Some points, one per row:
[15. -33. 6. -31. 4. -32. 4. -37.]
[-41. 78. -17. 16. -33. 57. -30. 20.]
[48. -31. 29. -22. 36. -28. 36. -37.]
[-37. 69. -17. -11. -44. 47. -31. 3.]
[86. -43. 103. -25. 103. -28. 38. -33.]
[42. -44. 25. -33. 10. -41. 89. -54.]
[-37. 68. -23. 1. -42. 40. -40. 30.]
[-29. -13. -27. 92. -28. -22. -37. -27.]
[-5. 82. -13. -16. -6. 80. -8. 24.]
[-32. 23. -9. 20. -30. 28. -37. 31.]
[106. -49. 87. -41. 53. -49. 53. -56.]
[-42. 19. -32. 11. -28. 14. -38. 24.]
[35. -32. 29. -9. 31. -27. 24. -31.]
[-44. 13. -30. 8. -21. -2. -36. -2.]
[-26. 14. -29. 80. -12. 28. -25. 17.]
[-36. 80. -28. -6. -40. 33. -41. -3.]
[-59. -46. -51. 104. -28. 31. 1. 1.]
[-27. 20. -13. 87. -2. 23. -27. 33.]
[-21. 9. -13. -7. -10. 23. -32. 79.]
[-56. 2. 6. -61. 17. 49. -41. 30.]
[-20. -2. -22. 7. -10. 27. -20. 74.]
[16. -46. -7. -37. -16. -51. -4. -46.]
[101. -63. 110. -13. 114. -25. 39. -62.]
[46. -44. 36. -72. 45. -53. 92. -29.]
[-28. -18. -49. -17. -35. -20. -31. 83.]
[-30. 3. -35. 71. -13. 21. 7. 13.]
[30. 20. -39. -4. -17. 54. -16. -30.]
[35. -43. 22. -30. 1. -37. 12. -57.]
[36. -50. 27. -58. 0. -58. 89. -72.]
12 more points follow, each with its number after it:
[-53. 61. -32. -17. -41. 38. -50. 2.] 0
[0. -50. 6. -59. 23. -72. 9. -35.] 1
[28. 18. -40. -5. -17. 53. -14. -30.] 2
[-12. 11. 0. -16. -2. 32. -14. 70.] 3
[-52. -4. -22. 3. -47. -20. -7. 5.] 4
[-34. -11. -31. 101. -32. -22. -42. -25.] 5
[-33. 126. -28. -11. -3. 51. -15. -16.] 6
[60. -49. 36. -34. 32. -53. 73. -55.] 7
[86. -48. 83. -26. 49. -49. 29. -47.] 8
[-22. 24. -25. 12. -15. 33. -27. 33.] 9
[-35. 0. -19. 1. -32. 18. -38. 20.] 10
[1. 3. -31. -1. -15. 34. -20. 55.] 11
Which three of these numbered points are nearest to each point below, ignoring the 2 directions in which the first points spread most? Their numbers follow each, nearest first.
[12. -42. -8. -34. -18. -47. -8. -38.] > 1 4 10
[-45. 21. -44. -24. -17. 10. -20. -14.] > 0 7 4
[-17. 7. -21. 68. 24. -30. -27. -17.] > 5 8 9
[-33. 127. -29. -11. -2. 55. -13. -17.] > 6 0 5
[95. -52. 91. -35. 55. -52. 34. -50.] > 8 9 5
[39. -30. 12. -43. 20. -26. 83. -35.] > 7 9 4
[79. -52. 108. -35. 76. -41. 19. -49.] > 8 5 9
[-28. 58. -42. -2. -50. 10. -55. -2.] > 0 5 7
Now 12 new points, numbered from 0 again:
[-41. 11. -29. 69. -30. -10. -36. 6.] 0
[-29. 6. -31. -6. -24. 5. -41. 96.] 1
[-37. 83. -29. 12. -36. 43. -38. 14.] 2
[-45. 54. -27. -16. -30. 35. -40. 0.] 3
[-33. 6. -19. 0. -30. 22. -36. 21.] 4
[-5. 5. -56. 28. -20. 31. -7. 66.] 5
[-47. 95. -24. -9. -36. 48. -37. 12.] 6
[62. -50. 36. -35. 32. -55. 77. -57.] 7
[-30. -9. -40. 81. -20. -23. -19. -14.] 8
[55. -115. 39. 14. 1. -31. 55. 39.] 9
[-27. 80. 3. 13. -32. 94. 0. 17.] 10
[83. -45. 92. -38. 53. -58. 18. -43.] 11
Which three of these numbered points are nearest to each point below, ignoring the 2 directions in which the first points spread most? Their numbers follow each, nearest first.
[-27. 9. -24. -6. -9. 41. -17. 72.] > 5 1 4
[-32. 127. -28. -5. 0. 49. -14. -16.] > 6 2 8
[-29. -11. -23. -10. -15. 10. -37. 80.] > 1 5 4
[-26. 11. -25. 11. -30. 23. -33. 94.] > 1 5 9
[-40. 16. -29. 64. -29. -4. -35. 8.] > 0 8 2
[29. -33. 23. -12. 7. -39. 107. -39.] > 7 6 2
[-35. 1. -21. 1. -31. 18. -38. 25.] > 4 0 3
[-35. 2. -24. -1. -6. 4. -12. 22.] > 4 7 8
